Each named move below is a turn or a mirror, shown by a few rows before and after it. Which moves, in which order, take the first row of each later pair to the second? The first pair is answered.
move Q131:
[-28 -12 -17  13 -31   9  23   2  36  29  40  17   9] |-> [-40  -8 -29   6 -58  -4   0 -11  26   9  18  -8 -14]
[ 23   6 -11  -4 -38  -1 -23  -8  19  -7 -22 -19 -18] |-> [36  1 12 11 -3 20  9 10 37 20 10  8 18]
[ -7 -18  34 -16 -17 -28 -17  32  -8  -3   2   5 -18] |-> [  3 -19  41 -13  -6 -21  -7  42  -5   3  11  19  -9]
[  0   1  12  -4  -1 -17 -25  27  14   6 -15  -5  15] |-> [  1   1   8  -6  -1 -19 -23  28  15  10 -17  -1  15]
move Q80:
[-25   5   8  12  21   7  -4  34  -9   2   3  -1  13] |-> [-27   3   1   6  15   2  11  22  -3   5  28  12  12]
[-20  -8  11   7  14  -6  -5  -3   3 -10 -13   6  -8] |-> [-23 -11  11   2  11 -11   1 -15   8  -8   4  13 -10]
[-16  -8 -33   8  16   1 -12   6 -12  14 -10 -16   3] |-> [-17  -8 -42   4  13  -6  -2  -3 -11  14   8  -9   3]
[-17   4  11 -12  -3 -31  -2   8  -8 -17  23  10 -15] |-> [-13  11  23  -9   4 -19 -12  18 -14 -21  -6  -2 -14]
move Q519:
[-11   4  15  10 -13   3  12  39  -7  -3  -2 -21 -15] |-> [ -3   5 -10  15 -16  24  16  22  -6   9 -14 -22 -14]
[-20  11  -8   7  31  -4 -28  11 -38 -11  -6 -12  10] |-> [-13  11  -3  14  33  10 -23  23 -30  -7 -20 -12  14]
[-24  -4  -8  -8 -37 -14 -21  16   0  -9 -32 -26 -26] |-> [-14  -2  -3 -10 -34 -10 -20  26   0  -6 -36 -28 -26]
move Q765:
[-18   1   4   2  10 -15   5  22  -6   0  -1  -1  -2] |-> [-21   4   3  -4   7 -19   2  14 -12  -4  -3  -2  -7]
[ -5  -2  25 -22 -19 -17 -14  40   8  10 -10  -2  -1] |-> [-28   9  16  -6 -11  -4 -18  48   1   4 -20  -7   6]
[-11  20  20  -3  11   7 -16  17   5 -14 -15  -5  11] |-> [-26  25  10  -5  10  -2 -18  -2 -10 -24  -7  -7  10]
[-13  14 -12  12  44  17   6 -10 -13   8  11   1   7] |-> [ -2   8 -13  -2  34  -6  11 -31 -15   3  21   0  -3]

Each pair is 2 to 4 moves apart.
[ 46  -4  24 -29  43  -4 -15   4  -8 -18   6  -3  30] |-> [ 52  -5   2 -37   0  -6 -33   4  14 -12 -28 -25   7] -> Q80, Q519, Q131, Q765
[ 21   1  33 -14 -12   7 -19  45  -4 -13 -54  -4 -11] |-> [  0  11   4  26  33  56  11  28  -8  11 -21  15  31] -> Q765, Q519, Q131
[ 6 -9 29  0 34  5  7 26 -7 -3 -8 15 20] |-> [ -3 -12 -38   0  -9   7  14 -46   1  -2  -3   5  -8] -> Q519, Q131, Q80
[-24  -5 -17   0 -30 -12   8 -20  -2 -11   3  -7  -8] |-> [-13  -9  -4  -2 -36  -4   2   5  15  -6 -18 -14  -8] -> Q765, Q131, Q765, Q131
[-11   1  -9 -28 -30 -32  -4  -6  11  -1  14   8 -28] |-> [-27  12  -2   6  13  11  13  31  15  22  22  17  12] -> Q131, Q765, Q765
[ -5  12 -13 -15  -6  -3  -2 -40  -4  -1  10   4 -25] |-> [ 31   2  -8 -12   1  14   1 -31  10  13  -5   6 -16] -> Q765, Q80, Q131, Q519
